Rotation paths and how fast each direction turns (deg/step)
Each turn is a multiple of 5 degrees from 10 to 175, or 0.
Each row of a path follows its step; steps can be skipped.
Path 1:
step 0: [ -7 -12  16  -2  -3  -2   7 -23  -2  -9  -9   3 -16  -5  16 -19 -23  22
   9   9  11   0   3   9  -1  -8  22  -2 -10 -20  12 -12   0   0   9 -19
   3 -14   2  14  -5 -10]
step 7: [-13  11 -12  -5  12  -5  -6  -9 -12  27   5   7  -7  -5  -9   4   2 -11
   6  -4 -10   3   0   0  -7 -16  23   1   2   9 -11 -28 -22  -9  20  -3
 -17 -14  13  -1  13   0]
step 8: [  1   6 -12  -6   3  -8 -14 -11  28   1  15 -15   1  -4 -18  20   6  17
   9  -6  -1 -15   1   3  17 -17   6  21  -3   0   4  12 -24  12   8  10
   3  -4   0  20   1   5]
step 10: [  2  -5 -12   0  13 -12 -14 -21   2   8  31  -1   7  -3  -8   4   9   1
  -5  -8  -5   4   6  15   5   6  12  -2 -24  17  -4 -22  -8  -9 -21   7
 -18   0 -21  -5   4   2]
step 18: [-12 -12  22   5  -6  -7  21   2  -3 -13  17  -8  -1  -8  22 -17  -3  10
  -1  17   0  -4  -3 -24   3  21  19  14   4  22  19  -1  -4  -2   0  -7
   0   2  -1   4   7 -14]
step 19: [ -6 -24 -12   7 -21   0  21 -24 -11   4 -12   3  17   2  28   2  -2 -14
  10   4  -1   4  11  -1   8 -16  12  -1   0  -4   8 -16   6  -3   5  -3
  -9   6  15  14  13   8]
step 22: [ -5   5 -17  34 -17  -8  -7  -9  -2  -4  -2  -7   5   2 -14  -4   3  -4
   7 -17 -18  12  24  15  -1 -11   4  -6   6   4  -1 -11 -14   9  11  -7
 -24   5   8  18   6  -7]
step 23: [ -2   0 -17   6  10 -13 -19  14   3  11   9  -4 -14  -5  -9   4 -24  10
   1  19 -18   6 -16  -8   1  -2   9   7   1  25  10 -12 -18  21  15   8
   5  -8   0  11  11  -3]
step 27: [ -9   7  16  -7   7   0  -4 -14  19   2   9   2  11   3 -25 -20  24  -6
   0  -2 -10 -26   2  10   1  -8   3  -1  -3  -4   2  11  -8 -16  -9   0
 -20 -15  19  16  14  -8]
[  9  -2   1   2   3  -1   1  -1   0  -1   5  -2  -5   2  -2   5  -1   2
   8   0  -3  -5   4   2   4   0   2   3   6  -7   0   1   7  -1   5  -1
   3  -6   1  -7 -12   2]  90
[ 2  2  3  2 -3 -3  8 -2  4 -1  0 -4  3 -6  7 -8  4  0 -1 -4  3  7 -3 -3
 -2  0 -3 -7  0 -4 10 -2  0 -2  1  3  6 -6 -6 -3 -2  6]  20
[ -3   1   1   2 -13   3   6   2   3   2   4   5  -3   7   4  -1  -7   7
  -2   2  -1  -5  -2  -2   3  -1  -3  -1  -3  -2  -3   0   2  -8  -4  -7
   1   4  -6  -4   0   2]  20
[ 0 -3  0  2  4 -3 -8 -3 -5  0 -1 -1  0  9  0 -2 -1  0  4 -5  8  2 -6  1
 -2  4 -2 -2 -3 -8  3  1  1  5 -9 -9 -7 -4 -1 -2  1  3]  70
[-2  8  0 -1  2 -2  6  0  5  0  3  0 -2  2  1 -5  2 -3  5 -2 -1  2 -4  8
 -4 -1  6 -7 -4 -4 -7 -4  5 -1  2  2 -9  3  0  7 -7 -5]  145
[ 0  2  8  0 -6 -7  1 -1  2 -3 -5  6  2 -1 -4  9  1  4 -3  2 -3  7 -8 -4
  7  4  2  5 -7  2  1  1  1  3  0  2 -5 -5 -2  1 -6 -1]  145
Path 2:
step 2: [ -3   9   1  -5  -4  10 -12 -11   5   2   7   4   1   3 -10  13 -23  -6
 -29  16 -17   5  15   3  -5  21 -11   4 -11 -16  13 -37  -3  -8 -25  11
  -6  25  -9   0 -10 -29]
step 5: [-15  21 -16 -12 -21   8 -16 -23  12   4  -7  22   8   4 -11  29  14 -11
 -22   1  11   3   6 -17   0  16  -6  19   0  -3  21  -1  14  15 -17   8
 -12 -13  -4  14 -14  -9]
step 15: [-13 -23   5 -12 -33  10  -3  -8  -1   9   6   8 -19 -10   9  48 -20   4
 -16  -1  21   7 -19  -4  -7   5 -13  15   1  -5  -7  -5  -9   1   0  -1
   4   5  -7   0 -15 -24]
step 16: [  4 -10 -17 -11 -25 -35 -17   0   5 -11   8 -12   6   0  24  22   7   6
 -18 -24 -10   2  -6  -6 -13  -2 -22  26 -16  12  14  -7  -6  -7  11   3
   7 -10   5 -15  14   8]
step 19: [ 13  -7 -16   4  -1 -28 -13  11  34   7  16  -5  17   9  -5 -14   2 -17
  -5 -24   7  17 -17   3 -10   0   7  11 -20   6  18 -16 -13 -20   7   1
 -11  15   2   6 -13  20]
step 27: [ -7   3  -9  22  -7  -3 -12  20  21  -3  -2   0  26  -6 -24  18   5  -8
 -19   9   6 -13  -7   2   4  18  -2  46   7  -5   6  -5  11 -16  -8  12
   4   6  14   5 -14 -17]
step 29: [  8  -5 -33  -4   7  -2  -5   1  15 -12  17   2  10  12 -16  15  23  -5
 -17 -10 -28  24  -3  -3   1  -9  -7  16 -12   1 -16  -5 -27 -12 -19 -11
 -14  -4  24  -5   0  -6]
step 30: [ 11 -26 -13   4 -13  21  17   5  19  18   0  12  12  -4   0  15  24 -11
 -26  -5  20  11   0  19  25  22  -9  15 -15  -5  -6   7  -4  13   0   2
  -5  10   6  14 -15 -16]
step 31: [  3 -32   1 -15  -4   2 -12  -3   4   6   8  22 -18  -1  24  17 -14 -13
 -22 -14 -12  19 -12   2   6 -11 -14   5  -2  17  -8 -23 -26  10   9  16
  -9  13  -6 -16  -9 -10]
[  4   2  -3   0   5   6  -3   3   3  -4  -2   0   2  -5   2  -3  -4   0
  -1  -4  -2  -3  -2  -2  -2   8   0  -1  10   5  -5   1   4   1  -5   6
 -10  -7   4   5   0   1]  20
[ 1  4 -4  4  3 -7  6 -4  2  1 -2  4  6  2  3  4 -4 -5  5  1  3  9  8 -4
 -3  1 -6  7  3 -3  3 -3 -1  0 -5 -1  1 -5  4  0  8  3]  135
[ 5 -3 -4  3 -8  5  1 -3  5 -1  1 -1 -3  0 -5  4  0  0  7  3  0  4  0 -4
  0  3  2  1  2 -9 -1  7  6  0 -4  4  8  2 -5  8 -6 -2]  145
[ 2  4 -3  1 -6 -2  6  9  3  1  3 -2 10  2  5 -7 -2  1  1  3  3  1  5  2
 -1 -4 -5  2 -1  4  0  8  5  1  8  1 -3  3  3 -1 -9 -4]  135
[ -1  -1   4   1   2   4   4  -3   7  -2   7   7  -4   2  -3  -1 -11   0
   3   2  -2  -1  -2  -1  -4  -1   1   0  -1  -4  -7   0  -4  -7   5   0
  -2  -4   4 -10  -3  -4]  160
[ 3 -4  3 -3 -7 -1 -6  3 -6  4 -3 -6  0 -4  7 -4  1 -8  3  2 -1  0  3 -1
 -6  9 -4 -3 -1 -3 -6 -3  0 -2  2  3  6 -2  2 -7  3 -2]  45
